In the data rows, the value 500 means zero.
Here is a table of points, one per row:
[503 745 498 517 561 472 724 529 251 466 850 578 403 420 337 744 745 381 470 315 384 445 498 607 535 551 452 559 653
 159 505 464 667 396 180 768 407 392 572 601 403 634 474 601 387 654 419 576]
[561 604 542 517 450 172 319 225 473 731 465 316 621 310 486 427 570 474 486 388 320 334 470 863 455 686 484 804 501
 624 553 192 413 555 546 503 514 524 347 559 465 520 473 639 333 395 394 408]
[438 906 650 596 575 485 506 353 498 708 514 576 518 328 491 401 183 409 248 377 681 708 673 410 566 457 352 397 569
 410 394 705 291 628 373 329 666 154 433 704 682 319 508 512 400 511 230 711]
[363 509 572 257 501 936 487 570 448 822 389 651 566 445 561 640 597 735 747 587 863 327 249 512 430 589 544 620 608
 549 659 558 428 548 334 685 387 342 462 478 633 412 543 653 467 454 533 394]
[625 508 614 695 498 648 609 555 488 168 618 484 700 491 617 477 442 449 539 555 472 477 452 681 506 222 299 616 558
 796 750 772 409 631 438 487 760 614 375 530 369 565 465 469 319 260 370 301]
[492 610 681 666 434 578 433 303 455 550 427 668 639 469 356 254 824 333 282 524 329 547 367 244 228 487 632 795 340
 560 563 810 322 481 340 519 434 331 491 349 396 439 635 558 707 554 816 333]
[621 204 367 545 402 533 662 369 418 918 487 517 663 445 570 608 565 469 212 197 668 538 589 542 630 487 315 309 328
 669 650 560 682 589 597 650 488 499 508 768 424 608 608 367 555 494 694 604]
[445 657 590 652 640 655 636 650 255 572 401 733 422 352 434 658 376 544 494 567 237 506 626 375 510 372 493 455 645
 760 523 499 601 469 652 484 458 859 282 443 740 555 295 697 551 271 799 760]
[745 710 420 431 181 529 608 602 579 693 328 196 512 643 719 329 662 552 676 109 283 563 569 241 285 289 468 487 705
 644 448 424 521 390 604 370 413 422 771 403 538 521 586 487 398 405 399 587]
[416 380 487 597 310 350 319 832 366 389 282 434 201 356 223 536 287 512 217 392 540 637 520 429 593 356 620 588 449
 602 634 328 625 246 458 513 487 332 602 597 569 530 435 513 531 360 595 266]
[468 767 437 449 734 436 632 468 683 370 367 351 629 315 420 531 517 568 460 114 519 588 323 431 667 751 489 350 615
 533 338 521 451 584 441 617 529 670 373 493 342 171 519 380 593 274 592 133]
[573 184 628 238 773 535 592 725 336 412 399 309 482 282 490 104 753 349 537 543 679 498 497 621 391 458 350 327 480
 501 371 507 486 527 519 341 574 476 611 605 506 429 488 938 828 556 449 560]
[541 580 865 632 540 474 303 509 362 737 583 545 436 495 572 510 470 207 786 490 400 761 323 667 781 391 798 384 544
 480 530 527 526 323 473 455 654 657 579 527 184 450 727 414 499 517 457 512]
[417 416 465 663 580 503 552 250 642 486 409 428 484 277 410 437 452 658 387 698 522 250 460 252 614 326 348 631 868
 417 536 292 592 462 583 564 828 412 591 360 432 407 623 571 319 753 702 587]
[784 389 493 641 484 527 237 646 482 553 577 632 941 555 540 361 170 399 598 536 519 321 451 554 575 748 388 462 706
 312 293 470 669 178 468 522 406 525 523 387 618 476 477 590 559 288 659 624]
[415 654 686 238 679 567 749 465 497 556 499 546 577 697 276 681 380 439 598 445 537 371 787 521 576 412 436 852 358
 487 470 280 399 329 587 430 604 461 766 562 612 753 636 295 739 356 503 279]
[458 509 734 599 585 611 600 700 578 450 684 549 294 575 738 179 458 597 370 520 567 285 828 563 383 666 550 677 294
 717 432 405 731 606 578 524 689 468 360 519 492 373 603 367 366 586 520 331]
[520 543 644 581 841 523 329 516 594 515 547 297 320 725 615 754 727 518 599 519 638 645 332 468 617 699 311 437 664
 710 502 359 330 598 390 210 470 247 302 429 544 643 452 408 380 451 759 512]
[  2 421 628 373 417 466 549 461 769 535 542 473 552 284 549 511 561 277 498 630 386 700 366 305 513 715 237 432 586
 586 529 559 548 277 684 576 506 623 503 262 656 611 463 388 710 611 216 481]
[537 591 516 122 616 252 420 416 676 531 861 526 610 511 543 573 493 685 406 714 430 512 409 239 560 383 541 390 237
 328 714 548 569 746 450 197 592 692 743 576 373 470 650 603 320 313 738 366]
[609 461 694 169 654 169 548 606 685 436 215 691 778 735 443 399 519 687 390 485 514 369 285 562 670 451 637 601 425
 731 438 567 672 417 197 438 374 510 334 616 630 624 548 429 366 846 323 760]
[377 452 576 842 626 563 605 247 589 462 443 493 515 633 627 628 453 769 487 449 496 627 581 651 350 508 560 579 325
 508 532 564 677 336 480 221 182 707 599 499 471 107 613 527 627 357 371 512]
[627 597 318 530 236 545 468 661 844 393 501 496 603 517 453 710 653 197 467 494 660 703 607 589 596 358 770 776 367
 296 304 573 496 659 784 443 549 783 413 583 698 462 348 738 262 607 547 501]
[ 53 507 575 393 462 749 356 457 602 461 334 458 558 411 486 517 694 512 573 540 364 446 571 539 428 507 758 425 622
 521 457 462 744 535 834 583 466 237 523 918 378 335 409 467 482 299 500 753]
[469 519 301 781 762 349 700 374 436 335 283 439 608 609 411 340 558 383 701 633 832 623 570 401 402 355 651 364 484
 722 620 375 454 187 404 718 429 473 628 497 430 478 353 543 355 549 565 646]
[394 500 328 413 477 591 617 559 383 620 451 484 439 432 678 378 325 702 518 520 424 785 677 684 830 630 776 686 548
 562 349 713 473 556 569 491 486 489 664 119 115 571 246 507 588 730 641 660]
[175 533 369 530 381 391 368 438 475 621 505 690 365 571 669 540 592 407 491 480 486 599 587 752 353 364 347 214 289
 481 551 289 283 405 587 419 543 610 404 391 556 578 535 736 251 628 681 473]
[375 128 166 412 489 319 746 677 288 512 392 510 522 505 510 475 577 343 622 601 418 543 542 550 464 603 710 562 666
 361 706 594 487 724 279 437 705 417 535 371 855 333 700 280 313 344 426 545]
[631 582 348 397 475 604 620 514 386 328 431 555 589 299 775 534 424 574 415 735 441 555 550 376 622 595 644 388 444
 418 519 160 177 427 455 477 326 411 390 578 524 451 639 605 592 585 455 374]
[207 535 562 476 512 371 372 464 252 481 509 458 681 707 605 389 263 799 477 319 652 636 319 509  90 438 577 441 631
 355 457 539 487 660 468 616 701 684 440 595 574 717 385 516 592 510 483 360]
[540 452 665 742 327 565 560 439 439 624 451 188 787 421 350 491 688 761 567 579 525 516 784 396 594 599 628 316 350
 272 559 310 598 542 260 456 739 527 312 363 648 665 320 384 704 612 566 557]
[456 412 540 436 497  12 600 543 388 467 572 632 444 462 365 440 494 434 728 490 520 297 760 382 310 780 406 558 536
 478 406 725 335 332 642 374 315 447 314 638 240 402 274 400 421 456 643 615]
[473 664 445 370 329 593 434 661 433 395 386 451 571 549 412 552 488 389 511 493 752 480 450 676 383 494 240 566 217
 507 348 472 555 462 468 451 711 543 540 294 370 190 568 156 547 603 725 888]
[420 491 337 601 625 621 142 427 170 432 257 296 589 619 549 667 613 525 498 566 445 315 647 523 620 472 274 580 556
 411 477 825 489 340 689 360 461 543 584 667 492 533 525 440 500 789 445 202]
[437 521 328 553 463 566 699 576 674 558 690 317 487 478 411 152 226 585 867 544 430 677 332 525 690 343 270 580 235
 309 642 525 638 441 666 573 299 386 246 635 548 554 568 519 489 538 680 372]
[553 272 341 518 560 421 517 528 689 767 778 646 587 654 229 576 520 519 637 678 387 662 626 425 415 335 600 364 595
 770   0 494 522 531 518 603 617 491 391 605 384 421 578 463 519 554 367 238]
[439 642 413 575 490 607 508 750 388 491 288 364 509 327 385 644 321 459 435 731 206 507 295 497 261 526 382 455 401
 540 198 493 647 607 302 472 316 533 539 563 337 642 673 386 374 613 449 464]
[648 238 549 570 639 460 597 516 466 441 277 546 411 811 437 572 384 515 354 367 236 615 171 535 520 662 472 536 341
 213 395 433 309 575 868 702 741 300 521 399 478 605 483 615 394 362 401 664]
[366 411 633 580 185 493 559 525 322 542 743 121 258 685 393 511 561 648 348 521 568 162 403 382 725 447 503 491 474
 664 209 656 260 434 422 697 370 566 503 478 652 360 703 695 558 424 413 666]
[466 503 412 627 369 359 527 724 536 445 668 603 651 320 634 563 728 742 469 614 585 283 251 642 515 311 494 388 437
 487 422 502 417 420 549 389 539 194 729 453 425 609 173 356 718 286 300 494]
[677 536 333 586 436 373 323 513 574 365 572 789 301 487 329 556 603 745 745 400 372 558 483 453 525 409 371 712 575
 478 707 335 293 813 541 421 562 708 433 707 482 367 601 413 862 687 345 713]
[581 323 452 146 395 730 274 100 355 348 647 434 511 576 677 570 450 405 427 529 297 567 563 344 601 302 309 575 460
 574 546 394 494 406 187 600 477 344 316 442 550 249 161 465 533 371 528 480]
[399 356 430 503 419 744 460 489 390 483 585 611 534 544 401 238 542 403 302 506 861 459 444 331 568 481 519 621 623
 385 450 232 332 649 524 341 233 762 398 520 168 745 539 368 330 291 259 615]
[602 635 341 504 359 494 686 392 686 648 122 735 114 698 592 253 606 424 509 656 423 257 450 611 636 520 462 277 439
 235 467 576 576 445 338 420 656 682 396 557 472 516 347 419 530 332 443 315]
[588 368 748 360 243 565 782 409 600 347 494 390 477 599 159 661 217 463 410 462 466 466 530 813 355 522 566 175 858
 532 625 558 320 498 556 258 315 469 661 509 399 402 395 511 542 766 552 462]
[463 393 489 595 817 551 479 686 568 603 720 437 510 509 689 642 376 223 397 224 363 152 358 401 413 280 815 483 467
 306 656 379 469 547 572 349 347 537 363 374 517 344 331 440 589 773 429 433]
[576 458 340 644 336 455 595 364 619 412 589 451 383 581 755 571 287 191 504 613 547 516 331 407 422 835 636 675 527
 639 469 496 545 576 384 493 623 547 736 930 615 794 362 561 723 623 632 652]
[828 533 717 359 460 303 589 659 455 601 488 447 460 495 725 825 501 492 452 770 605 588 570 367 297 552 432 576 444
 432 681 507 492 440 639 784 554 657 491 448 309 388 453 524 366 482 246 452]
[764 420 482 344 503 424 518 377 611 355 586 493 189 311 712 514 621 608 331 554 680 678 419 713 325 314 524 617 790
 282 421 610 656 363 525 496 422 487 331 415 665 694 768 247 555 441 656 538]
[678 579 212 488 710 740 290 464 629 648 723 439 267 470 229 306 510 632 373 564 383 570 483 626 402 800 507 506 396
 558 703 534 489 340 512 563 560 767 768 468 676 438 250 418 345 533 349 565]
[456 611 232 434 425 511 388 625 549 405 554 488 482 809 381 605 538 468 394 478 549 508 621 461 387 717 513 390 598
 576 740 553 789 488 459 436 549 269 293 272 324 599 742 930 816 379 313 533]
[647 673 508 514 348 570 454 379 238 237 754 794 574 528 526 340 668 488 522 472 424 541 451 451 710 656 576 258 490
 629 612 389 602 571 954 577 440 394 497 362 842 433 637 320 389 671 533 282]
[541 606 341 405 651 553 311 408 719 376 435 411 508 302 545 480 275 534 530 440 535 268 705 558 437 397 744 260 365
 555 497 765 224 457 501 774 548 442 444 488 500 725 721 448 571 397 557 690]
[638 618 618 523 688 257 343 315 446 573 416 497 377 577 500 523 495 376 560 673 654 439 568 481 600 344 353 539 463
 529 550 521 684 999 530 654 119 447 738 207 699 536 396 591 591 478 369 306]
[534 230 522 486 394 596 437 248 465 300 488 744 307 201 448 636 370 497 824 223 528 437 516 407 432 521 522 485 272
 520 308 550 765 535 383 349 559 405 584 302 477 679 513 615 235 514 343 455]
[390 357 820 586 456 531 258 741 799 329 422 595 483 596 566 485 629 544 554 374 398 586 715 451 635 527 340 411 583
 315 615 547 289 615 256 822 301 528 745 583 521 567 478 520 406 507 626 443]
Along one direction, these points spread out more than along any other. Take the direction at right angles to it along which they spread out most. Then take the direction at right angles to both along which they spread out most. Go by this last direction. How many in every 100 of the points above lie lower along it than each point below? Round to a whole number. More than half of the points above lie lower than the first one.
[463 393 489 595 817 551 479 686 568 603 720 437 510 509 689 642 376 223 397 224 363 152 358 401 413 280 815 483 467
 306 656 379 469 547 572 349 347 537 363 374 517 344 331 440 589 773 429 433] 52
[602 635 341 504 359 494 686 392 686 648 122 735 114 698 592 253 606 424 509 656 423 257 450 611 636 520 462 277 439
 235 467 576 576 445 338 420 656 682 396 557 472 516 347 419 530 332 443 315] 70
[609 461 694 169 654 169 548 606 685 436 215 691 778 735 443 399 519 687 390 485 514 369 285 562 670 451 637 601 425
 731 438 567 672 417 197 438 374 510 334 616 630 624 548 429 366 846 323 760] 98
[375 128 166 412 489 319 746 677 288 512 392 510 522 505 510 475 577 343 622 601 418 543 542 550 464 603 710 562 666
 361 706 594 487 724 279 437 705 417 535 371 855 333 700 280 313 344 426 545] 96
[469 519 301 781 762 349 700 374 436 335 283 439 608 609 411 340 558 383 701 633 832 623 570 401 402 355 651 364 484
 722 620 375 454 187 404 718 429 473 628 497 430 478 353 543 355 549 565 646] 36
[466 503 412 627 369 359 527 724 536 445 668 603 651 320 634 563 728 742 469 614 585 283 251 642 515 311 494 388 437
 487 422 502 417 420 549 389 539 194 729 453 425 609 173 356 718 286 300 494] 89
[399 356 430 503 419 744 460 489 390 483 585 611 534 544 401 238 542 403 302 506 861 459 444 331 568 481 519 621 623
 385 450 232 332 649 524 341 233 762 398 520 168 745 539 368 330 291 259 615] 75
[ 53 507 575 393 462 749 356 457 602 461 334 458 558 411 486 517 694 512 573 540 364 446 571 539 428 507 758 425 622
 521 457 462 744 535 834 583 466 237 523 918 378 335 409 467 482 299 500 753] 4
[541 580 865 632 540 474 303 509 362 737 583 545 436 495 572 510 470 207 786 490 400 761 323 667 781 391 798 384 544
 480 530 527 526 323 473 455 654 657 579 527 184 450 727 414 499 517 457 512] 29
[492 610 681 666 434 578 433 303 455 550 427 668 639 469 356 254 824 333 282 524 329 547 367 244 228 487 632 795 340
 560 563 810 322 481 340 519 434 331 491 349 396 439 635 558 707 554 816 333] 20
[581 323 452 146 395 730 274 100 355 348 647 434 511 576 677 570 450 405 427 529 297 567 563 344 601 302 309 575 460
 574 546 394 494 406 187 600 477 344 316 442 550 249 161 465 533 371 528 480] 14
[417 416 465 663 580 503 552 250 642 486 409 428 484 277 410 437 452 658 387 698 522 250 460 252 614 326 348 631 868
 417 536 292 592 462 583 564 828 412 591 360 432 407 623 571 319 753 702 587] 21
[438 906 650 596 575 485 506 353 498 708 514 576 518 328 491 401 183 409 248 377 681 708 673 410 566 457 352 397 569
 410 394 705 291 628 373 329 666 154 433 704 682 319 508 512 400 511 230 711] 41
[534 230 522 486 394 596 437 248 465 300 488 744 307 201 448 636 370 497 824 223 528 437 516 407 432 521 522 485 272
 520 308 550 765 535 383 349 559 405 584 302 477 679 513 615 235 514 343 455] 50
[390 357 820 586 456 531 258 741 799 329 422 595 483 596 566 485 629 544 554 374 398 586 715 451 635 527 340 411 583
 315 615 547 289 615 256 822 301 528 745 583 521 567 478 520 406 507 626 443] 63
